Each path below is one point turned by a fixed rotation once a step. After each direction that follows a path, write how fast that rotation turns it, in degrees a step (0 if it stays still).
Each turn is a multiple of 5 degrees from 10 to 175, or 0.
Each row of a path follows its step; steps can be skipped.
Rotation 1:
step 0: [  0 -14 -37 -19  -1 -14 -12  16 -23  28 -15  43  26   4 -26 -40  -8   2
  44  -4  47 -42 -41  18 -17 -12  28  -2  -2  17  19 -13  35  34   9  38
  24  30  -9 -12  43 -42  34  44 -37]
step 1: [ 15  16   5  -1  33  15 -22 -25 -16 -67 -46   1 -22   4  43  54  -5   6
 -13 -32  11  -5 -28 -60  -7  -3  -1  19   1 -14  17 -20  18   0 -19  -6
  -5  25  50 -39  37  56   0  32   0]
step 2: [ 16 -31  21  25 -10  22  -3  32  40   5  42 -40  27 -38 -16  81  -9   9
   8  46  -6 -41 -10 -21  12   5 -13 -50 -39  16 -19  31 -14  29  10  31
 -28 -11  14  14 -15   6  20  10  21]
step 3: [  1 -28 -48 -55 -10  11 -16  -6  29  50  53 -12 -12  15   0 -55 -15 -19
   8 -62 -12  -4  -5 -29  10  14  17  -7 -47  -5 -10   4  -5 -29   7  22
  52  20 -23   4   0  50  20   9  -8]
step 4: [ -7 -16   9 -10   8  10   6  -8 -62   2 -20  59  33  24  30  33  18 -32
  24 -42  37 -16  22   5  26 -36  22  13   0  18 -31  13 -13 -28 -32  36
 -45  44 -14 -12  24 -23 -40  26  11]
step 5: [ 57   3  19  34  20 -36  -1  38 -26 -44  -1 -10  27 -22 -42 -13  37 -14
 -29   1 -40  -6  14 -24   1  12 -53   4 -41 -32  23  11  19  -5  24  -4
 -43  -2  15 -21  -9  54 -21  38  -3]
step 6: [-29 -16 -29   2  23 -14  31 -13  -7  30  45 -56 -45  26 -36  15   9 -10
 -53  18  51  -1 -10   9   5  12   9 -67 -39  26  10  -3  -6 -19 -16  28
  -2 -23  -3 -36 -41  -6   1 -21   9]
step 7: [-29  29  -5  37 -26  -1  -4 -24   0   6  14  66  58 -17  50 -48 -17   4
   0  -4   9  19   7  -1 -14   6 -13 -14 -24  32 -16 -23  -8 -46 -38  35
  37 -14 -43   1  17  45 -11 -28  31]
step 8: [ 16 -21  -2  66  -1  -3  10  34  -1 -10   4  35  25  27 -32  24  74 -29
  23 -27 -16  43 -36  11  -4 -17   9 -17  21   3  44 -11 -25  14 -12 -26
  -2  33 -20   8  30 -21 -26  28 -48]
step 9: [ 18  35 -20   9  26 -13  14 -19  33   2 -32  -1 -39 -21 -21   7  29  26
 -19   2  33 -33 -13 -22 -60  53 -50  17 -22 -35  23  32  21 -35  -8  30
  -6 -11   6 -39   7 -37  17  14 -39]
step 10: [-63  21  30 -10 -35  19  42 -23  13 -37  24 -22 -14   4  71  20   7 -41
 -11  40  12 -63 -11  -6  -6  16   7 -40 -15   7  14 -25 -42   6  -7 -13
  18   0  12  10  -7  39  -1 -24 -11]
step 11: [-12 -11  -3  38   0  56  30  35   9  59  51  19   0 -18   2 -22 -20   3
  35 -24 -49  -2  -2   7  18   3 -59  14   6  16  -2 -29  20  39 -16  36
  13  -4 -13  33  60  -4  -6   0  -9]
[ 13   7   0   9  -8  -2  -2  -6  -4  13  -8  -4   3   1  -2  -4   5 -13
 -10  -9  10  12  10   6  10  -5   3   2  -3  -1  11   1   2   0   4  10
 -15   0 -12   1 -21  10  -1  -3  11] => 35
[-19   3  -5  -1  -1   0  -3 -13  11   7  12 -11  10  -6  -2 -10  -4  -1
  -8   4  -8 -17   1  -9  -2  -8   2  -8  10   0   3  -5  -3 -15   6  -4
 -11   6  -5  -4 -11  -6  12   3  -1] => 100
[ -1   6 -11  10   1  -1  16   1 -14  -8   3  -6  -6  -1   6   7 -12  10
  -7   4   2 -11  -1  -9  -8  -2   5   0   3  -5   3   8   9  13  20   1
  -3   3  -9  -9  -4   9 -13  -8  -5] => 85
[  0  -2   8  12   0  -5   2  -6  -3  -5   4   5   5  -2  -5  -7   5   4
   8 -16  -7  -1   8  11   2  -3  10   7  20   8   1   8   8   3  -5  10
   4  24   6 -14   7   3   6  -4  -6] => 95
[ 14   5  -1   4   0  -2  -7  12   4   7  16  -8  -2   2  -7   6   0   6
   0  11  -7   1   0   9  -8   4  -2  18  -3   8  -1 -18 -18   5   4  -3
 -12  11  -9  -8   7   4   1   3   1] => 120
[  4  -4  11  -3   0   8  -4   4  -2 -11 -11   4   4 -13  19   5  -2   6
  -8   8   6  -5   9   9 -17 -10  -5  -4   9   6 -12   5 -15  -9  -9   4
   0   5  -6   3 -11  11  -3   1   0] => 130
Rotation 2:
step 0: [  7  35  -4  17  38  28  16  17 -54  14 -21 -39  32  59  24  17  14  26
  15  43  -2   4  12  38  -2  29 -17   2  -2  -8  11 -45  44 -41 -20 -17
 -20 -70 -41  19  10  20  -4  28 -22]
step 1: [  1  41  42 -19  59  17 -13 -36 -34 -49  63  27  38  15   5  13   0 -15
 -14  12 -11  10  -9   4 -22 -32 -15 -14 -38 -10  51 -28  32   8 -20  11
 -51  52  -9   4   8  10  -3   6 -41]
step 2: [ 42 -11  70  29 -26  11  31 -45 -16   2 -21  -9  19 -38  25  -5  27 -19
 -25  25   2  -1  36   1  -9   2 -31 -26  31  -6   9 -36 -53  17  24  50
 -48  -9  31   7  15  33  23   9 -43]
step 3: [ 11 -18  39  24  -2  34  20  45 -11  12   1 -14  28  -4  -4   6  18  -3
  71 -20  58 -20 -12  19 -30  20  30   9  18 -53  54 -62  10  45   3  -9
 -33 -26  -3 -19  12   5  32   2  25]
step 4: [ 14  35 -20  25  48  74   8  13 -43 -30 -12 -24   9  -2  34  55  46  18
 -14  57  30  12  38  -5  11  18  15  -7 -45 -11  13   8  18   0 -10 -51
 -30 -13 -22  10  23   7  11  -9  -4]
step 5: [ 56  14  23   3  20  -9  -5  -9 -46  -4  39 -22  17  55  19  12  -2  -4
  -6  19 -47   7  -7   5 -14  -7 -11  -6  16  18  37 -65   8 -55 -38  16
 -47  -2 -25  37  50  -6 -10  22 -45]
step 6: [  8   4  59  45  23  62 -13 -52  29 -20  39  29  34 -25  -8 -14   2  11
 -12 -19  36  -2  19  -6 -31 -24 -28 -23  -7 -13  46 -36  -2  17   4  66
 -50  17  19   8  -4  21  -9   1  -8]
step 7: [ 29  -4  29 -21  -4  31  59  27 -14  37 -39 -32  51 -32  27  22  18 -26
  10  42  37   6  47 -19   4  15  -9 -10  50 -47  16 -46 -17  43  10   8
 -15 -15  20   4  28  27  19 -14  17]
step 8: [ -1   7  -3  31  62  11   0  35 -38  11  14 -32  17  33  20  13  46   0
  59  18  45 -39  -1  23   1  -9  14   1 -32 -33  33 -24  -2  -7 -35 -51
 -67 -44 -25  -2 -21  -6   3   3   0]
step 9: [ 42  31  28  11  27  42 -30 -27 -30 -54  16   8  11   5  27  33  31  -9
  -6  58 -15  21  17 -22   0 -21 -15  -5 -37  -9  33 -23  -5 -60  -6  -6
 -12  51 -35   4  53 -16  24 -20 -21]
step 10: [ 68 -26  33  31 -20  10 -14 -41  -4   5  20   4  29  43  -8   9 -13   7
  -4   4  12  14  25 -11 -31   9 -61 -31  38  12  10 -60  -9  10 -31  57
 -49 -41   8   2  20   7  15  30 -25]
step 11: [-25 -28  31  -5  29  70  24   4  26  13  12 -11  21 -11   4 -10   9 -24
  13  -6  43  21  28 -14   2  -1  12 -18   1 -58  82 -19  18  51  -7  37
 -40  -2 -15 -13   3  47   7  -1  36]
[-11  -2   7  -8  11  -9   2  -1   1  -5  -2   5  13   5   4  -1  -9  -5
  17  16  12  -5  -1   7   7   8 -23  -2  -3  -7 -14   1  -7  -7  -1   9
   5   7  -8  -6  -7  -3   4  -1  -5] => 45
[  4  15   9  -4   5   1  -8   0   5  -8  15  -4   3   7   4   0   0   6
   5  -2 -16   7  13  -2 -15  -7  -7   9   2  -3  -8  14  -3  -4   3 -13
   4  -4  -9  11   2  -2   6  19  -1] => 85
[  6   6 -11   0  -3   8  10   2   7  -7  -7  -6  10 -14   2 -10   1  -6
  11   1  -2  -8  -6  -5  21   2   6  15 -14  -5  -6  -4   6   0 -10 -10
  -3 -13  -5   7   0 -10   6   7   3] => 85
[-12   2   7  13  -5 -13   7  16  16 -11   0  -9   5  -4  10  -3  11   1
   3  -3  -7   4  10   1  -5  11   6 -14   9  -8   0   2   0  14  -7   6
   0  -2  -1   4  -6  -8   4 -11   8] => 85
[  7   4   0 -12 -13  -2   9  -1  -2  -7   1   9  -1  -3  10  12  14   5
  -5   9   3  -8  10  -7  10   5  -5   2  13   7  -6   9  -7   6 -16  -2
   8  -1   9  -2  14   6 -10   4 -11] => 140
[  9  -7   0  -8   0  -4   3  13   0   5  -5 -10   4   3 -11   3   2   5
  -8  -9  -1   7  10   5  17   0 -12   4  11  11   4   1  -4  -1  11  -1
  -9  -5  -6   3  -7 -13  13  -7 -19] => 140
[-11 -10 -19  -7  11  -4   6  -1  -5   0   6   1   2   9   2   1  -3 -15
   1   9  -6   4  16  -8  -3  15   0   9   1  -1   5   5  16   7   5 -11
 -12  -3   9  -1  -7   7  -6   0  -2] => 100
Rotation 3:
step 0: [-22 -30  16  -8  47  17 -15 -44  -5  20 -21 -22   7  -9  -1  24  -8 -38
 -13  63  18  -5 -32 -16 -56  26  30  23 -11  41  26 -21 -16  34 -16 -11
 -13   3  21  18 -23 -33  -4 -20 -11]
step 1: [-15  30 -12  12  12 -18  -5 -16  -1 -37  68 -12 -27   6 -32  19 -26  -5
  20   3  -5 -13  23 -15  39  32  19  21  -9 -34 -59   6   1   9 -58 -33
  -5  18 -31 -33  12   8 -21  -4 -24]
step 2: [  6 -21 -13  34   6 -11   3  -1  14  12   0 -28  -6  16  40  16  -5 -13
 -19 -18  -8  47   6 -18 -11 -15  39  36   3  15  21  32  -5  28  26  44
  14  33  32  -1   9 -22 -63  70  18]
step 3: [-39 -19  20 -23  -5  -1  24 -33   2 -28  24 -17  12  22 -37  12  -7  23
 -32  27  -2  19  26  22  -8 -18   8   9  26 -11  15   3   0  -7 -48  61
 -28 -21 -11 -25 -44  35  55   7 -34]
step 4: [ 19  -5  17  59 -14 -16  29  13  42  35 -27  13 -23   8 -18 -26 -29  15
  16   0 -19  43 -15  19  46 -22  -4  12   2  31  -9   7   0  -6  -2 -15
 -44   5 -27 -18  69  18 -32 -16  -6]
step 5: [ 19   8  15  11  17 -35  38   4  -3  -9 -19  15  10  29  38 -37   6   4
  -2   7  -3 -25  -5  45 -41  36 -39 -18  -5  33  18  40  16 -13  -2  16
  31  19  14   5 -60   8   2  37 -48]
step 6: [-47   3 -43   9  -4  -4  -5  -5  34  -3  -6  17  13 -16 -23   5  54  38
 -42  -4 -12   5 -26 -48   9  26 -46   8  33  12 -15  -6 -37 -39  12  -7
 -13   5   9   3  29  39  13 -44 -28]
step 7: [ 20  24  31  -2  -6  32  -7 -44 -24  55  29  40 -18  37 -21 -51  14 -24
  35 -13   4  -1 -15  15 -32  43   1  -2  12 -20  37  -7   5 -25  41  -2
  10  17 -18  -9  34 -21 -16  23  11]
step 8: [ 12  22  -9 -22  -4 -46 -27 -20  32   1  17 -12  49  36  24  23  33  -2
  29  62 -25 -22  -6 -41  30 -11  17  -2  10  14  26  -4  19 -14 -21 -18
  38   5  36  43 -11  -4  26 -20 -11]
step 9: [-26 -12 -28  -9  32  50 -13 -16   2 -15 -12 -24 -11  32 -61 -23   7 -28
 -15  -1  -3 -18 -19 -15  60  15  17  -7 -34   9 -15 -32   5  -5  41 -17
 -30  20   7 -54 -23 -20 -25   9  18]
step 10: [-33 -50  30   2 -37 -26 -34  25 -13  -7  14  24 -24  34  71 -38 -18 -12
  19   3 -11  18  30 -37  29  18  27  18  25 -37  -2  11   2   5 -20  -7
  20   9 -15  -1 -14 -20  19  33  17]
step 11: [  2   2 -89 -25 -52 -34  13  -8   9 -37 -27  19  38   3 -27   6 -23 -23
   1  11  23  29   8   4   9 -16   7 -14   5  34  16 -23  32  27  10  58
 -19   4   6 -14  -8   2  -2  -7  18]
[ 13   3   3  -8 -10  -4  -3  10  -3 -12  11  12  -9   6   1  -1 -15   0
   8   3  -4   7 -12   8   3  -1  -7   0   6   0   4   3   4   7  -6  -9
  13  13  -9   5  19  -7  -4   6  -3] => 120
[ -6  12   2   5  20   0   1  -5  -9   8   2  16  10   1   0   1  -8   2
  -1   3  11 -14  -2  -7  -1  -6  -4   3  -6  -5  -2  -7 -10  -5  12   1
  11  17   3  10  10  -1   8  -7  -4] => 45
[  5   7   0  10  13  15   6  -7  -7   2  -2   0 -13   4  13 -16  -3   7
  -7  -4  -3   9  -1   6   1   7   8  -2   9  -2  10   2   3  20   7 -10
  -4   0  16   6  -2  -2   6   2   9] => 145
[  1   1  -2  18  -4  12  -6   1   2 -18  11  19  21  12   1   1   5   5
  -1   7  -4   2  -5   0  -7  -6   3  -2  -9  -3  -3  12  -2   5  -5  -3
  -9  -9  -6   7  -9  -1  -1  -8   4] => 145
[ -7 -16   0   6  -1  -6  -5  -5  -2   6  -3  -1  -4   1  -1   0  11  -2
   0   4   7  -3   0   4  -5  -4 -11  -6  -1  -5  13  12   8  11 -22   8
  17   7  10   0  -4 -13  10 -12  -3] => 140
Rotation 4:
step 0: [-12 -17   2   5  -9 -18  34  16  25  15   5 -20  -3 -18  39  57 -41  34
  47 -10  25  -3  16 -40  31  -3 -22 -21 -19 -14  19   8   9   0   8   7
 -23  -1 -26 -20  12   2  -3 -52 -29]
step 1: [  0 -16  46  -3  -3  -4  -3  24 -13   7  28   9   6  13 -31  18 -11 -14
 -29  -7  27  26   9 -12  32  68 -25  21 -14  11  -7  -5  -8  13   6  68
 -35 -23 -29  -3  16 -15  -2 -31  13]
step 2: [ 10  33  23  35  44  11  50  32 -29 -25  11  -5  32  24   3  10  21   9
   2  -9   3  22  -3   6  14  58   1   5 -36 -24  15  -5  50   1  -8 -13
  13  40  13   4  17   6  23   0 -10]
step 3: [  0   3 -29  45  -8  25  19 -12  -9  -5  15  18 -10   2  42  32 -17  29
  -1  10 -15 -34   2 -34  51   9 -34  -5   6   6  31 -44  -8   0  -1   6
 -39  41  29  12  -2 -24  21 -35 -13]
step 4: [ -3  12   6  21 -21  -7   7  37  13 -50   6  17  23 -27   8  10 -49  30
   0  -8  29  10  -8  -3  23  24 -38   0 -11  41  -5  14 -47  26  10  38
  -7  18 -53  -4  -7   7   9  10 -24]
step 5: [ 26   1  56   9  18  45  29   7  49 -51  -6 -23  28  44 -11  -1  19  -7
 -19   1  19  35  -8   1  24  38   3 -16  -5 -12   9  -9 -11  26  18  -1
 -25  -5  14   3 -25 -33 -10 -12 -14]
step 6: [ 15  24  11  31  18 -20  25  13 -16 -20   8   7 -12  13  -1  55 -16  34
 -10 -30 -15  15 -15  39  15 -33  -7  -7 -45  11  38 -40  25  -7 -10  13
 -31   7  44   8 -46 -21  10  -7   1]
step 7: [ -6  -3 -19  13  29 -11   0  15   2 -60   1  15 -22 -24  -2  22 -43 -15
  -1 -27 -13 -36 -11 -27  33  28 -46 -17   8  24   9  33  -3  10   3   2
 -35  -4   9  59 -29  14  -6   8  12]
step 8: [ 17 -16  12 -15 -15  30  24  41 -16 -10   7 -22  24  -1   9  -4 -17  23
  18  -5  38  14 -16 -19  27  14  -2  -3 -26 -21 -19  46  -1  -2  31 -28
 -51   4 -22  -2 -64 -28 -16  15 -23]
step 9: [ 54  -2  57 -12  -3  11  11  17  -1  23   0 -11   2  15 -24  50 -10  17
  18 -12 -24   1 -14  31  -8  20 -32 -26   3 -20  44 -22  -4 -10  28   5
 -54 -30  -3  13   4 -27  30   0   0]
step 10: [-13 -23  28  12  20   3  33 -21 -30 -60  20  22 -11  -5   8  60 -13  23
  -1 -16 -35   3  15  -7   5  14 -15  35 -44 -15  19  29   8 -33  10   8
   0 -20 -10  21  -6  38  15  -1  14]
step 11: [ 59   4  -5  32  20   1   9  22 -12   8 -10  40  -3  16  26   2   4  11
  11  13   1 -21  17 -57  26  33 -14   3  -9  -5 -29  17  29  17  12 -13
 -31 -14 -34  14 -57  16  -1 -38  -3]
[  6 -12  -9  10  -5   6  10  -9   3  -1  11 -12  -6   5   9  -2   2   4
   1   2   2   3   3 -10   9  -5  15  -4  -4 -13 -10  -2   1  -8   2 -12
   1  -5   6 -13 -12  -9  -7 -18  -3] => 135
[ 10  -1   1 -12   6   7   9   2  -7  -2   5   1 -19   9   3  -3  -3 -12
 -10   9  14  10  -9  22 -11   5  -5   2   0   1  10  -2   1  -5   4 -10
   5   6  -4  -1   5  -9   2  -9  -3] => 100
[  5  10  -2   8   1   4  -2   1  16 -17 -11   1   1  -5   8 -16  -8  -2
  -9   4  -4   1  -1   6   0  -8   2   4   2   5   9 -16  -7   8   1  10
  14   4   8  -4 -18  -3 -10   3  -3] => 40
[ 10  -3  -8  -3   2   0  -4  15   1  11  10   1  -1  -3   3 -15 -14 -10
  -9 -13  -7   7  -7 -11   5   4   9  -4 -10  -5   5   0  10  -2  -9   1
  -6  14   7   8   6   4  -9   3  14] => 70
[  0   3  13  -9 -12   2   2  -3   4  11  12  -5  10   8  16   8 -11 -17
  11  -2   4   0  -5  -3   3  -4  -2  -9  -1  -3  -7  -3 -16   1   0   3
  16   4  -4  12  -9  -1  10   4   4] => 85
[  1  -3  -7   5   5   4   0  -1 -11   1   3 -10  -8   8  -8  -1  -5  10
   7   5  -5 -12   7   0  -4  -6  -5   1 -10   8  -7  -1   3  21  17  -3
  13  14   4  13  -1   3  -4  -6  14] => 90
[ -2  -2  11   0   7   2   1  11 -11  -4   4   5   7   4  -5   2   8  -9
  -9 -14 -13   9  21  -1  -4 -16  -6 -12  -1  -5   5  -4 -15   2   5  -2
   2  -1  -8  -6   6  -2 -13  -9  -1] => 85
